Each path is a new rotation, seen through one point. The rows after it are directions, each followed by how far the rotation turns it, in degrees a step (0 if it stays put).
Each turn is a multiple of 5 degrees from 10 to 175, or 0.
Each row of a path follows its step; steps can be skipped.

step 13: [  1   8  17 -19 -11   7  -9 -14   9   2   3  22  -1  -5  31  -9 -12  12
   7  -2  20  -3  -7 -17 -14  16  -3 -14  40  16  36   4 -18  -1   3 -10
 -24  -6  12  20 -18 -17 -20 -26   9   9   2   8   9   5  -1  -3   6 -21
 -10   8  -8  -7   5  14 -14]
step 17: [ 13  21  -3  -3 -23  -8 -30  -9  28  19  -4   7  -2   7   5  -1  -6  23
   1   5 -13  -9  -6 -28 -10  -4   2 -25   4   5  22   4 -26  -8  -4 -12
   8   8  -9  12 -16   9  -7 -26 -12  14  -4   7   5  -8  12  15  24 -27
   5 -12   7  11 -24  11 -23]
step 20: [  2 -29 -21  19  -7   8  18  16  -2 -19 -16  31 -13   8   2   1 -10  -6
   4   7  -1 -11  -2  -2 -12   3 -11   6  10   6   2  29  -1  13  -3   1
  -4 -17  35  -3   1 -19 -13 -21 -13  10  -6  -6 -18  -2 -19   8  23   9
  13   3  18  32  17  18   6]
step 22: [  0  -7  -1  -5  18  20   2   9  40   1  -5  30  -5   7  18   6  -1  14
  18 -13   8   1 -22 -11  -4  20  18   2  14  -4  40   3  16  -8  -4  -8
   2 -20 -19   7  10 -21   4   0  -9   5 -20  18   4  -8 -15  -2 -12   2
  -9   4   9  36  -5   7   4]
step 23: [ 27  29  21   4   8 -25   0   7  -3  17  -2   7  13   3   9  -4 -31  18
  21  -7 -22   4  -2  25   5   7 -22 -34  -4 -10  14  -5  -3 -11 -18  16
  13 -23 -13  -5 -11  -2  -4 -12 -16  12  -4  10   3   2  -3 -12  -7   6
 -17   6  16  13   1  18  21]
step 24: [ 15   4 -10  23   9 -13  -2 -11   4  11   1   5   5  -7   4  22 -20 -19
  -4 -20   9   4   4   2  -1  -4 -20   8   2   0  10  30   2  26   1 -11
 -12 -17   2  -5 -13 -27 -15 -25  -8  19  -9  29   7 -12 -31   9   4  -9
  10 -17   5  27  24  18  -8]
step 29: [ 23   3   3  22  -2  -2   1  29  -6 -28   5   9 -15  32  14  -5 -25  19
 -16  12   0  -6   0   2 -21   6   0  -7  -5   7   6   3   2 -16  -7  12
   7  -2   1  11 -16 -12 -15  -8  -5 -16 -14  -4   7 -40   1 -10   1 -23
  16 -11  26   5  22  18 -17]
step 30: [-11   4   3  13  -2  23 -13   4  -3  32 -16   8  -8   0  35   4 -32  21
  10   7   8  13 -20  -7  12  18  -9  11  28 -15  12  11  11 -11 -15   7
 -26  15   1  -6   1 -12 -14 -16 -10  13 -25  12   6 -12  22  -8 -15  -3
  16  -6  -5   0   5  -1 -19]
step 32: [ 13  18  -3  16  10   1   0  19 -14   8  19 -17  -1   7 -12  15 -25   6
  28  -6   1  16 -14  -9  13  12 -13   3  13 -20 -12  20  -4  15 -16   7
   5 -15  11  12   5 -16   5 -24 -24   8   5   3   4  26  10  -7  10  -2
   5 -10 -31  38  -1  11  17]
Speeds:
[  0   2  -2   3  -1  -3  -9   0  -3  -3   8   1  -2   2   5  -3  -5  -5
  -4  -2   0  -8  -3  -4  -3  -2  -3   0   1   0 -10   1  -1  -1   4  -7
   1  -2   2  -5   0  -4   0   4  -2  -1  -1   1  -5  -6   3   5   3   0
   2   5  -2   3   5  -1   4] => 85
[ 5  3  1 -3 -3 -1 -5  4 -3  4  4 -3 -2  5  4 -3 -2  1  0 -3 -5  9  0 -2
  0 -3 -1 -7  1  2 -2  2 -6 -5 -4  5  3 -3  1  1 -1 -2  3  1  7  8  7 -2
 -2  2  1  0 -4 -2  6 -1 -1 -8 -7  0  1] => 170
[-1 -4  3  2 -3 -5 -7  5  3  3 -4  7 -2  4  0  3  6  0  4 -5  0  2  3  5
  0  2 -4  3 -4  3 -2  3 -3  4  1 -4  4 -6  3 -3  2  0  6  2  4  4 -6  3
  5  0 -3  0  0  9 -8  1  2  0 -3  2  3] => 25
[-4  1  0  0  1  4 -3  0 -4  4 -2  3 -3 -2 -8  7  8  2  2 -6  0  1 -5 -3
  4 -4 -8 -1  7 -4  3  1 -4  0 -1  1 -1  4  2  6  8 -6 -2  0 -3  4 -2  3
 -2  1 -1  2 -4  0  5  4 -7  2  6 -2 -1] => 175
[ 0 -3  1  5 -2 -5  5  2 -1  4  3 -1  6 -2 -2 -7 -4  3  2 -2  6  4  8  1
 -5 -1 -5  3 -4 -1 -2 -4  1  0  6  4  2 -2  0  7  9 -2 -6 -2  3  3  0  2
 -1 -4  0  5  3 -1  3  2  0  5 -5 -6  3] => 85
[-5 -4  2 -6 -4 -1  1 -1 -1  3 -5  6  5 -6 -2 -5  1 -4 -4 -7  0 -4 -5 -2
 -3  1  6 -8 -5  0  5 -4 -6  1 -1 -3  1 -1  4  2 -4 -3 -2 -3 -1  0  5 -2
 -4  4 -3  8  4  0 -2  6  1 -1 -2  1 -1] => 10
